Rows swapped in pairs by one turn or mirror: which row each one swaps with:
pil: [ -0.4 -26.1  17.7  -3.7   6.2 -10.7   0.6 -32.1 -15.6  -8.0  13.3   6.3
 -29.4   4.7   5.5 -18.8]
gefel: [  5.2 -12.3  17.2   2.8   4.5 -19.5  -5.5 -34.3 -12.1   1.4  10.9  13.3
 -34.1  23.3   4.9  -5.4]
luru: [  0.9  -9.6  11.7  29.1 -10.6  12.9  -1.2   3.8   1.4  24.3  18.9  13.7
   9.3  12.5 -22.4 -21.9]
gaf: [ 20.9 -14.6  12.7  -1.7   8.7 -17.0  -9.4 -29.0  13.2  -1.7  -7.6   8.9
 -12.7  20.5  18.6  -3.1]
far: [ -6.6   9.9   5.4  25.6   5.3   1.8  -9.0   5.5  15.6 -11.0  15.5  12.4
 -20.3  -2.3  31.0  11.1]
Pazu: [  1.2 -36.2  19.7  -4.4  -2.4  11.8  -3.4  15.2 -21.5  29.4   4.5   0.2
   8.6 -11.9   6.5  15.3]
kete: [ 24.6 -18.0  14.5   5.5   4.5 -12.8  -4.3 -26.2   5.2  -0.1 -14.9  12.3
  -9.9  19.3  25.8   4.0]
dof: [ -2.6 -24.4  24.3  -4.7  -2.0  -9.3  -7.7 -27.8 -27.6  14.9  14.7  11.6
 -21.0  13.0  -7.5 -23.1]
Zel: [ 16.6 -23.7  19.7  -4.1  16.5 -11.3 -11.2 -13.3   4.2   2.2 -19.3   4.8
  -6.5  -0.6  25.6  12.8]
mikip: [  9.5   4.8 -11.0   5.4 -14.4 -21.1 -18.7 -19.7 -11.3  -4.0   5.8 -17.5
  -4.2  17.7  13.7  -5.6]
Mige: [  0.7 -19.8   7.8  13.6 -20.2   4.7  -5.8  15.8 -25.1  32.1  24.3  -5.9
  11.4  -3.0 -11.0  -7.4]
felev: [-16.5 -16.3  18.6  11.5 -11.3   3.8  -7.1  13.7 -37.1  20.7  24.5   8.7
 -13.9 -13.8   3.7  17.1]
guk: [-16.3  -3.6   0.0  36.0  -8.4  11.8  -2.3  16.5  19.7  10.0  18.5  18.2
   0.5  -7.1  17.1  -0.2]
Tipup: [ 16.9 -27.1  16.4 -11.2  14.8 -10.5  -4.2 -22.2   2.7   1.4  -9.9   3.2
 -14.6  17.8  22.7   5.1]
Fizo: [ -1.1  -9.5  15.5  21.9 -17.6  11.0   5.5   4.6   6.3  37.2  14.2  16.6
   0.6   9.8 -18.9 -17.4]
nurus: [  5.2 -17.5  14.6  17.7 -12.5  11.6   0.7  -1.6  -1.5  34.2  18.9  12.0
   4.5   7.0 -26.2 -20.1]
deg: [-19.9 -13.8  16.4  11.7 -10.4   2.4  -7.5  22.4 -30.6  15.0  16.5   7.7
  -5.9 -21.5  14.7  15.8]
vefuz: [ -6.5  10.2   6.5  24.2  -0.7  -0.9  -1.2   4.9  17.6  -6.3   5.5  13.6
 -21.3  10.9  33.9  10.9]
zegev: [ -1.5 -23.4  15.8   6.6 -11.8  11.1  -9.2  23.2 -17.0  29.3  10.0   4.2
  14.2 -19.3   5.2  14.6]
gom: [ -6.0  10.4   3.7  31.0   4.5   2.2  -8.6   3.9  13.1 -17.6  10.5  10.6
 -11.3  11.8  28.6   6.1]
minu: [ 11.7  -1.3  -0.1   9.4   4.2 -19.8 -10.5 -17.3   1.9 -15.7   8.4  -4.9
 -19.5  22.4  31.4  -0.4]
kufi: [  7.2 -16.0  17.4   0.8   2.9 -21.8  -3.9 -34.7  -3.7   5.2   2.4  14.1
 -23.6  21.6   1.4 -19.7]
pur: [-20.1 -13.5  18.8   2.9  -1.5  -2.0 -13.0   3.4 -35.8  -1.9  18.4   6.4
 -22.6 -10.6  27.6  11.4]
gubov: [ -5.4  -6.7  -4.0  15.3 -24.9  -6.7  -9.8  12.0 -27.3  21.9  24.3 -15.0
  14.5  -3.0   4.1  -1.4]
Zari: [  9.6   1.2  -7.6  10.2  -8.7 -27.2 -10.6 -23.3  -4.5  -4.0  11.7 -12.0
  -6.8  24.0  18.6 -10.3]
lub: [ -3.6 -22.4  13.1  11.9 -13.8  11.8  -6.2  19.9 -16.3  33.2   9.5   6.6
  13.4 -19.3   2.7  15.4]
figev: [-18.1 -27.8  17.8   3.1  -4.8   6.7  -1.5   5.6 -35.0   3.7  23.0   2.9
 -14.9 -24.3   9.5   1.4]
laban: [ 17.9 -12.0   9.4   3.0   7.5 -16.3  -6.6 -30.8  14.8  -1.3  -8.2  11.1
 -15.8  19.9  20.5  -0.1]
bubit: [ -3.6   6.3   4.7  20.0   6.2  -0.6  -7.7   1.4  10.4 -15.9   9.7   8.2
 -20.0   4.7  36.9  15.7]
noda: [  3.9 -10.4  14.6  22.1 -10.1  10.1  -0.8  -3.8   8.0  31.4  22.0  15.8
  -0.9   4.6 -23.9 -23.5]
dit: [  7.6 -27.8  19.2  12.3 -14.9  11.6  -3.5  15.7 -21.7  31.2   0.0   8.6
  15.2 -13.9   7.1  14.6]
sigig: [ -7.5   6.0   3.3  25.4   2.3  -3.3  -9.1   2.8  12.5 -14.0  10.2  11.1
 -19.3   1.2  36.5  13.4]
tida: [ -1.1  -7.6   2.3  31.2  -4.4   1.9   1.2 -10.9  31.0  12.9  13.2  21.7
  -5.1  14.8   0.6 -22.8]
tagif: [  9.8 -34.9  24.0  -1.6   2.4   3.6  -8.3   5.9 -11.7  31.9  -9.2   4.2
  12.0 -15.3  -0.2   7.7]
tizum: [  0.1  -2.4  -8.4   9.7 -27.2  -6.1 -17.0   4.5 -27.2  17.0  15.1 -19.2
  12.2  -0.6  -0.8  -2.3]
sep: [  2.6 -17.5  13.3  22.1 -14.5   7.2  -0.3  -3.4   2.2  33.7  17.9  15.4
   3.0   6.1 -24.6 -22.6]

Pazu swaps with Tipup
gom swaps with luru
tizum swaps with mikip
lub swaps with laban
Fizo swaps with vefuz
felev swaps with gefel
deg swaps with kufi

